Turns in one plane each, and the order they were made in; the first pair answered:
j369 (before -> after):
[-16  13 -15  -9  34  -6  -6  11  -4   3   7   8 -14 -20  -1  -5  10   9
  21]  ->  [  0   5 -16   1  22  -3 -15  -5  11  -7   3   0 -16 -28  -9   9  -9  -6
  32]
[  3   1  -5   7  -9  22   0 -13   6 -14   7   0  -3  -3   6  11  -3 -16
   1]  ->  [  3   4  -5   9 -12  24   6  -5   1  -8  11   0   6   5   5   6   4 -12
 -11]
[  9   0   1   3  -4   1   1   0   3 -12   2  -2   6   5  -6   7   8 -10
  -9]  ->  [  2   3   0  -1   1  -1   4   6  -2 -10   4   0   7   8  -3   2  14  -5
 -12]
j181 (before -> after):
[ -2   0 -12   3   7  -6  -9  -1   6   2   1   3 -11  -5   5   3   1  -2
   5]  ->  [ -2  -2  -8   1   2 -11  -9  -5   6   5  -1   1 -11  -5  -1   0  -6   3
   7]
[  5   7  12 -10 -15  -8  -1 -11   8   1  -6  -1   1 -10  -8   6 -14   4
  13]  ->  [  3  15  -2  -3  11   4  -2   2   3 -13  -2   9  -1 -12  11  13  12 -11
   9]
[ -5  -1 -11  -5   3   0   4   2  -6   3   9   5  -3  -1   7  -4   8  -4
  -7]  ->  [  1  -8  -1  -6 -13  -8   3  -8   1   5   6  -2   1  -1  -4  -2  -7   0
  -3]
j151 (before -> after):
[ -4   6   6  -2   2   1   5  12 -12   7   4   5   8  11   2  -5  21   0
 -11]  ->  [ -7   6   0   0   1   3   5  11 -15  14   4   4   3   7   0  -6  18  -3
 -13]
[-21  -2   5 -15  28  -3  -3   8 -11  -4  -2  10 -11  -3  26 -10  17  12
  11]  ->  [-12  -5  28 -18   5 -12   4   7  -4  -8  -4   2  14  15  16 -12  18  22
  -3]
[  3  -3  26  -6 -13 -16   3  -3   8 -18  -1  -4   8  11  -8   2   7  14
   0]  ->  [  1  -2   4   4 -27  -5   6  -2  -4  17   2  -6  -1   6 -19  -5 -12  10
  -8]
Then:
Between the rows of a pair lie 2 to 3 turns.
[ 2  4 13 13  8 -6  5  2 -8 -6  2  9 -5  4 -3 -7  4 -3  1]  ->  [ 0  4  7 16  7 -2  5  1 -9  0  2 10 -9  1 -4 -6  0 -4  2] : j151, j151, j151
[  1   0  21  -9  11  -7   1   1   6 -23  -4  -2  13   6  12  -5  20   9
   2]  ->  [ -2  -3  18 -12  17 -10  -6  -6   9 -23  -7  -1   0  -3  11  -3  11   8
  15] : j181, j369, j181
[-12   4 -17  -4  -6   2   6   7 -25  41   1  13 -11 -12  10 -28  -1  12
  -5]  ->  [ 12 -10  26 -16   0 -21  -8 -14  14 -32 -10   6   4  -9  19  -3   9   8
  21] : j151, j369, j151
[-10  10   0   0  22   1  -3   5   4 -20   4  10  -1  -9  19  12  12  -4
   5]  ->  [  5   4   2   9 -25   4   6  -3   7   7   5  -7  17   2 -10   8 -17  -3
 -16] : j369, j151, j151
[ 13   2  -3   9 -32  -8   6 -13   3   2   3 -14   3  -1 -16   6 -21   0
  -1]  ->  [  3  10 -30  15   0   6   0  -5  -8   3   5  -1 -19 -19   1   9  -8 -13
  10] : j151, j181
[  6  -6 -10   5 -32   8   6   0  -7   5  16 -11  16   1 -15   6   0  -5
  -9]  ->  [ -3  -3 -16   1   8   8  -7   0  -5 -23  14   1  -4 -14   7  16  18 -14
  15] : j151, j151
[  0 -12  -9   3 -11  -8  -6 -17   1  18  -2  -5 -23 -14 -17   4 -29  -7
  15]  ->  [-13  -3   4 -12  29 -16  -8  -2   0 -14  -3  10 -25 -12   8   4   8   0
  25] : j181, j181, j151
[  7   5   4   5 -13 -10  -1  -5   1  -6  -2  -3  10   5 -25   7 -11  10
   4]  ->  [ -3  12   5   0  -5 -12   5   7  -8   1   1   2  12  10 -19  -2   2  20
  -2] : j369, j369
[-10  -2  10 -11  -7  -6   3  -3  -6  15   0  -4  -2   0  -3 -11  -1  14
  10]  ->  [-10   0  -2  -6  11   1  -6  -4  -3   0  -1   2 -13 -11   9  -2   5   0
  19] : j181, j181, j369
[-22  -5   6  -9  24   1  -7   2   7   6   5  17  -5   4   5 -13   2   7
   0]  ->  [-18 -10  15 -12  10  -6  -7  -7  11  10   3  11  -3   4  -5 -15 -11  12
   1] : j181, j181, j181
[ -6  -4   6   0  -1  -9   3   3  -6   9  10  -7 -16 -19 -13   5 -11  -2
 -12]  ->  [ -6  -1  10  -2  16  -9   3   9  -4 -11  10  -2 -13 -17  -1   9   8  -3
 -10] : j181, j181, j151
[ -5  -9  -1   6 -11 -22 -11  -1   9   6  17 -11  14   2   7 -15  -8   6
 -17]  ->  [ -4  -2  -7  11  -2 -15  -9   5   7   1  19  -6  19   3  15 -12   4   0
 -23] : j181, j369, j151
[  6 -11   3   3  17   0  20  11  -4 -17 -10  16   1   7   5   3  13  -2
   1]  ->  [ 14 -19  11   1   6  -6  15  -2   5 -21 -14   9   1   4  -5   8  -5  -2
  11] : j369, j181, j181
[  2   3  10   0 -14  -1   3   4   3   2   0  -2  10   7   3   2   5   2
  -5]  ->  [ -3   1   1   0 -13  -1  -4  -3   2  13  -3  -2  -7  -7  -1   2 -10   0
   6] : j151, j151, j181
[  9   2 -12  13   2  12  -2   1  -1   2   4  -5  -9  -8   3   8  -9 -15
  -1]  ->  [ 12   4  -2  11   5  10  -1   4   3 -15   3  -5   2  -1   8  11   1 -15
  -4] : j151, j369
[ -5   0   0   5   3  10  13  24 -20 -10  -8   4  25  12   0  -8  40 -10
 -26]  ->  [-17  -8   0  -9  32  -6  -8   5 -12 -27 -17  10 -16 -17   6  -4  27 -10
  21] : j369, j369
[-12   5 -14   7   5  -5  -5  -6 -10  20   3  13 -16 -13  -8  -1  -5  -6
  14]  ->  [ 12   2  -5  20 -21   1  -1 -10   2  11   3   2   8  -2 -16  10 -10 -17
  -3] : j181, j369
[ -8  -1   9 -17  13 -17   6   3  -1  -8   0   4   1   4   6  -7   9  11
   6]  ->  [ -8  -4  12 -18   2 -20   5  -1  -2   3  -1   1  -1   4  -3 -10  -2  15
   7] : j151, j369
[  8  -4   9   2 -12  -2   5   2   4   4  -3 -14  13  11  -6  -3  -6   3
   0]  ->  [ -7   1   3  -4   2  -4   6   8  -8  18  -2  -7   2   7  -1 -12  -1  12
   5] : j369, j369, j151
[-11  -3  16  -8  -3  -7   8   5  -5   1  -1   9   9  15   1 -11  10  13
 -10]  ->  [-21  -4   3  -7   4  -5   3   1 -11  15  -1  12 -11   0  -1 -15  -2  11
   2] : j151, j369
[  8  -3  24  -6  -9 -13   6  -1  13 -27  -1  -2  18  17  -3   4  12   4
  -9]  ->  [-12   5 -26   9  -1   8   4   5 -14  30   5   7 -18  -7  -7  -8  -9  -5
  -7] : j369, j151, j151
[-10   6   1  -3  24  -2  -1   8  -2  -8  -3   9  -5   0  14   2  24 -10
   4]  ->  [ -7  -2  25 -14   2 -20   2   0   5  -6  -6   0   6  10   0  -6  11  10
   5] : j151, j369, j181
[ -6  11   4   1 -23   2   3  -6   8  13  -2 -12   0   3 -11   7  -3  -2
 -10]  ->  [-12  13  -6   1   6   6  -5  -4   8  -5  -4  -3 -15 -10   5  14  10 -13
   5] : j151, j369, j151
[ -4  14 -13  11  -2  20   8   2  -6  -4  -3   6   9   1  11  12   1 -19
 -10]  ->  [ -4  13   3   3  -2  12  12   4  -3 -14  -4   5  20  11  12  11  11 -10
 -12] : j151, j369, j151
[  5   0  -7  11   5   3   3   1   4 -13   0  -1   6  -2   9   6   2  -5
   2]  ->  [ -3   3 -13   9   0   5   9   7  -5   7   3  -1   5   1   5  -4  -1   1
  -6] : j151, j151, j181
[ 16  -3   7   8 -10   2 -13  -8  13   9   6 -13   4  14 -25  -2  -4  -2
   5]  ->  [ 14   0  12   2  10  -3 -19  -7  18 -12   5  -8   0   9 -12   3   9  -5
  17] : j151, j151, j151
[  1 -10   8   3   4  -8 -17 -11   0  -3  -5  11 -14   5   3  -3   0  -2
  13]  ->  [ 3 -3  4  7  9 -1 -9  1 -5 -7  0 15 -2 14 10 -4 18 -7 -2] : j151, j369, j181
[ 13   1 -28   3   7   3 -11  12 -17   0  11  -1   5  11  13   3   5 -21
   2]  ->  [ 17  -1 -20   3 -11   1  -5  11 -16   6  12  -7  18  20   5  -1   1 -15
  -7] : j151, j151, j151
[-13   1   5  -4  16 -10   0   2  -1 -14   0   8  -7   6  15   1   8   7
   0]  ->  [ -3   1   1   6 -16  -2   9   2  -3   8   4  -1   6  14  -1  -2  -8   6
 -20] : j151, j181, j151
[-13  17 -17  -5   5   3  10  12 -10  23  11   6  -4   6  -4 -21   4   8
 -16]  ->  [ -9   6 -18  -8  13  -5  -8  -9   3   9   2   4 -28 -15  -6  -9 -17  -1
  17] : j369, j369
[ -7  -5   1  -3  13   6   6  -6  -4   5  -2  -6 -20  -6  -3  -9  -1   1
  11]  ->  [  3 -10  14  -2   6   2   5 -12   8 -11  -5  -9 -10  -2  -4  -1  -2  -3
  12] : j151, j369
[ 5  2  4  5 11  7 -5 -2  2 -7 -5 -2  9  7  2  1 -7  0 11]  ->  [  5   3  -4  10   6  12  -2  -1  -2   3  -4  -2   8   7  -1  -1 -11  -3
   5] : j369, j151, j151
[10 -4 16 -6 -3  2  7 11 -9 -4 -8 -8 19  7 13  1  6  3 -6]  ->  [  4  -3  12  -7  -5   1   8  12 -16  11  -8  -7  14   6   9  -5   0   9
  -8] : j369, j151
[-11  -2   0  -4  27  -1  10   9  -5  -4   3   4 -25   2  10   4  10   5
   6]  ->  [ 12  -5  13   7  -4   3  18   8   6 -13   2  -8   6  21   1  13   7  -1
 -15] : j151, j151, j181
[ 15 -10  11  -2 -27   1  10  -6  11  -2   5  -3  20  10 -11   2 -12  -8
 -12]  ->  [ -7   0 -23   0  18  15   3   5  -7   4   7  15 -14 -13  11   2   2 -19
   4] : j151, j369, j151
[  6   1 -12   6   4  26  -5   9  -3  -4   4  -4  -1   1   8  17  17 -22
  -9]  ->  [  9  -1   2   3 -19  19   3  10  -3   6   6 -11  16  15  -5  10  11  -9
 -21] : j181, j181, j369
[-2 -6 -6 -4  6 14 12 25 -1 -6 18  3  7  2 14  1 17 -9 -1]  ->  [  5 -14  15 -11  -3   1   8  16  13 -20  12  -3  12   6   9   5   9  -2
   7] : j369, j369, j151
[  8   7 -14  23   4  16  -9  18  10 -16   9  -5  14  -3   8  13  25  -7
 -10]  ->  [  4   5   8  10   0   2  -3  20  12 -20   8  -6  23   8   5   6  30  12
 -12] : j369, j369, j151
[ -6  16 -24  16   4   8  -1   6   2  17  10  -9   9  -7  11  -8  -5  -8
 -12]  ->  [ -8  13 -13   9  -7   0   3   4   0  25   9 -12  12  -2   4 -14 -12   6
 -14] : j181, j369
[ -4  -2 -15  -3   1  11   6  -9  -8  18   2   8  -5   5   2  19   0  -3
   0]  ->  [ -3  -8   0 -11  -5  -1   2 -17  -2  14  -3   5  -5   7  -5  18 -10   7
   8] : j151, j181, j369
